In the data rows, zero lies at 4.5, halfway between 4 and 5.
Some points, one per row:
c(5, 7, 5, 5, 2, 5, 4, 6, 5, 4, 4, 7, 6, 4, 1, 5)
c(7, 6, 4, 3, 6, 6, 1, 4, 7, 4, 4, 6, 4, 3, 6, 7)
c(5, 7, 2, 4, 3, 5, 7, 1, 1, 5, 2, 1, 5, 2, 7, 5)
c(7, 5, 5, 5, 5, 3, 2, 4, 4, 3, 2, 5, 3, 2, 6, 4)
c(4, 4, 4, 7, 5, 6, 7, 7, 7, 5, 7, 5, 7, 7, 6, 1)
c(4, 3, 7, 6, 5, 5, 4, 7, 7, 7, 7, 7, 7, 5, 6, 4)
c(6, 6, 7, 5, 4, 4, 7, 6, 7, 7, 5, 5, 7, 4, 4, 6)
c(1, 1, 7, 7, 5, 5, 3, 3, 4, 5, 6, 2, 5, 7, 6, 5)
c(4, 5, 5, 2, 3, 6, 6, 7, 7, 6, 6, 6, 5, 6, 7, 4)
c(3, 6, 1, 1, 3, 6, 5, 5, 3, 3, 2, 5, 6, 5, 5, 2)
c(7, 4, 4, 4, 4, 4, 2, 4, 5, 3, 2, 6, 5, 5, 5, 4)
c(4, 7, 7, 1, 1, 6, 4, 7, 7, 5, 6, 7, 6, 4, 2, 6)
c(4, 3, 5, 6, 5, 3, 7, 4, 2, 7, 6, 1, 3, 3, 5, 7)
c(3, 5, 6, 4, 6, 4, 5, 5, 4, 6, 3, 5, 4, 2, 5, 6)
c(4, 3, 5, 7, 6, 4, 7, 5, 4, 5, 7, 3, 3, 4, 6, 4)
c(7, 7, 5, 3, 5, 5, 3, 7, 6, 5, 4, 5, 6, 4, 1, 5)
c(6, 2, 3, 4, 3, 7, 3, 5, 2, 3, 4, 5, 7, 5, 6, 3)
c(4, 7, 3, 1, 2, 5, 6, 4, 4, 3, 1, 5, 6, 6, 4, 4)
c(5, 5, 5, 6, 6, 7, 6, 5, 2, 2, 5, 6, 7, 5, 4, 1)
c(7, 7, 6, 4, 3, 5, 6, 5, 6, 4, 3, 6, 3, 4, 6, 7)
c(3, 4, 1, 2, 4, 1, 5, 4, 4, 4, 2, 6, 5, 3, 2, 5)
c(5, 4, 4, 5, 4, 7, 4, 4, 4, 3, 5, 6, 7, 1, 5, 1)
c(2, 4, 5, 4, 5, 5, 6, 2, 4, 7, 5, 1, 2, 4, 4, 7)
c(7, 7, 5, 4, 3, 3, 2, 6, 5, 5, 4, 7, 4, 5, 5, 6)
c(4, 5, 7, 5, 4, 3, 2, 7, 7, 7, 5, 4, 3, 3, 5, 7)
c(5, 7, 3, 3, 4, 4, 4, 6, 4, 3, 1, 6, 7, 6, 6, 5)
c(6, 5, 2, 1, 3, 6, 7, 5, 4, 6, 4, 3, 1, 5, 5, 7)
c(4, 6, 7, 5, 4, 7, 2, 7, 5, 6, 3, 7, 6, 4, 5, 7)
c(3, 2, 1, 2, 6, 1, 5, 2, 2, 1, 5, 3, 2, 3, 6, 3)
c(4, 5, 3, 3, 5, 3, 3, 3, 4, 3, 4, 6, 7, 7, 1, 4)
c(5, 3, 3, 2, 3, 5, 6, 5, 3, 4, 3, 6, 2, 5, 5, 2)
c(4, 5, 3, 2, 2, 5, 1, 4, 4, 2, 2, 4, 7, 4, 4, 3)
c(1, 4, 3, 7, 7, 1, 1, 2, 3, 3, 4, 5, 5, 6, 3, 3)
c(4, 2, 4, 5, 6, 4, 6, 5, 3, 6, 6, 5, 4, 6, 6, 3)
c(1, 4, 6, 4, 7, 3, 6, 4, 5, 7, 7, 2, 2, 1, 3, 7)
c(4, 3, 1, 5, 7, 2, 4, 4, 7, 3, 7, 4, 4, 4, 5, 5)
c(4, 4, 3, 5, 6, 1, 3, 3, 5, 2, 3, 2, 3, 5, 1, 5)
c(4, 7, 4, 1, 1, 6, 5, 6, 3, 5, 4, 7, 4, 7, 3, 5)
Here are 24 more points, each followed by its number:
c(6, 5, 6, 5, 3, 7, 4, 5, 2, 5, 3, 2, 3, 5, 5, 4) 0
c(5, 2, 4, 4, 2, 6, 7, 7, 7, 5, 7, 6, 7, 7, 4, 1) 1
c(7, 7, 1, 2, 1, 3, 7, 7, 7, 4, 5, 7, 7, 6, 7, 4) 2
c(7, 7, 5, 6, 3, 4, 2, 4, 3, 2, 1, 4, 2, 1, 5, 4) 3
c(1, 3, 4, 5, 6, 3, 7, 3, 3, 7, 6, 2, 5, 2, 1, 5) 4
c(7, 7, 4, 3, 3, 7, 4, 3, 3, 3, 5, 6, 6, 6, 1, 1) 5
c(3, 1, 1, 7, 7, 1, 2, 1, 5, 2, 5, 1, 3, 5, 2, 6) 6
c(7, 7, 4, 2, 2, 5, 2, 5, 6, 4, 2, 7, 5, 4, 3, 7) 7
c(5, 2, 1, 5, 3, 5, 4, 5, 1, 2, 3, 6, 4, 4, 4, 2) 8
c(1, 1, 3, 6, 7, 4, 3, 2, 7, 4, 5, 2, 6, 7, 6, 5) 9
c(5, 3, 4, 6, 7, 5, 4, 2, 2, 4, 2, 7, 1, 1, 3, 5) 10
c(5, 7, 5, 3, 4, 4, 1, 7, 5, 5, 4, 7, 3, 6, 7, 5) 11
c(5, 5, 5, 5, 3, 7, 6, 4, 5, 6, 4, 2, 2, 3, 4, 5) 12
c(7, 6, 2, 2, 1, 5, 4, 5, 5, 3, 2, 6, 6, 6, 6, 3) 13
c(4, 5, 4, 4, 4, 6, 6, 1, 1, 2, 2, 4, 3, 4, 4, 5) 14
c(6, 7, 3, 5, 4, 3, 1, 3, 4, 3, 1, 5, 4, 5, 2, 5) 15
c(3, 2, 6, 5, 6, 1, 7, 5, 3, 5, 5, 4, 4, 6, 7, 4) 16
c(1, 3, 1, 5, 7, 2, 2, 3, 6, 1, 3, 5, 4, 7, 2, 3) 17
c(5, 5, 6, 5, 5, 7, 4, 5, 4, 6, 7, 1, 4, 2, 4, 7) 18
c(7, 5, 6, 1, 2, 3, 4, 7, 7, 6, 6, 7, 4, 6, 2, 4) 19
c(4, 3, 5, 7, 5, 2, 7, 4, 5, 7, 7, 2, 2, 6, 5, 7) 20
c(5, 5, 6, 7, 4, 5, 7, 6, 4, 7, 7, 5, 5, 5, 5, 4) 21
c(7, 6, 5, 2, 2, 4, 4, 6, 7, 4, 4, 7, 7, 5, 4, 5) 22
c(3, 3, 5, 6, 6, 6, 7, 4, 5, 5, 7, 2, 5, 5, 5, 4) 23
Which two of these numbered points are nearest to each point below, looking only along the 5 directions in which the first points spread most? Their numbers follow each, nearest first.
c(3, 7, 4, 3, 4, 6, 6, 1, 1, 2, 3, 4, 4, 2, 3, 4) > 14 8
c(2, 3, 6, 7, 7, 1, 4, 3, 7, 4, 6, 6, 7, 3, 5, 6) > 9 16
c(5, 5, 2, 6, 3, 7, 4, 5, 5, 4, 4, 6, 7, 7, 2, 1) > 5 1
c(5, 3, 4, 5, 4, 5, 5, 6, 5, 6, 7, 2, 2, 5, 5, 7) > 18 12
c(6, 6, 7, 3, 3, 3, 5, 3, 5, 6, 4, 1, 5, 5, 5, 7) > 12 18
c(1, 3, 3, 5, 7, 3, 2, 1, 4, 1, 4, 4, 6, 2, 1, 1) > 17 6
c(6, 7, 4, 3, 4, 5, 7, 6, 4, 5, 3, 7, 4, 6, 4, 4) > 2 22
c(2, 5, 3, 4, 7, 1, 1, 2, 6, 2, 5, 5, 3, 7, 1, 4) > 17 6
c(3, 3, 1, 6, 7, 1, 6, 1, 5, 2, 5, 3, 3, 7, 3, 3) > 6 9
c(2, 1, 5, 5, 6, 2, 6, 4, 5, 7, 7, 4, 5, 4, 6, 7) > 20 16
c(6, 6, 5, 4, 3, 4, 2, 5, 6, 6, 3, 6, 6, 3, 5, 5) > 11 22
c(6, 4, 4, 2, 4, 4, 4, 7, 4, 7, 4, 4, 1, 7, 2, 5) > 12 19
c(6, 7, 7, 2, 2, 6, 4, 7, 7, 5, 3, 5, 5, 5, 4, 6) > 22 19
c(5, 6, 3, 3, 3, 5, 4, 4, 5, 2, 1, 7, 7, 5, 6, 4) > 13 5
c(3, 3, 4, 6, 4, 4, 1, 1, 1, 2, 2, 2, 2, 1, 5, 4) > 10 14
c(4, 1, 5, 7, 6, 6, 6, 4, 3, 3, 5, 6, 3, 2, 4, 3) > 16 23
c(5, 7, 6, 5, 3, 5, 5, 3, 6, 5, 4, 5, 3, 3, 6, 3) > 0 12
c(3, 6, 3, 3, 3, 5, 7, 5, 3, 2, 4, 3, 6, 4, 2, 2) > 5 8
c(5, 2, 7, 7, 4, 5, 7, 7, 7, 7, 7, 7, 7, 7, 6, 5) > 21 1
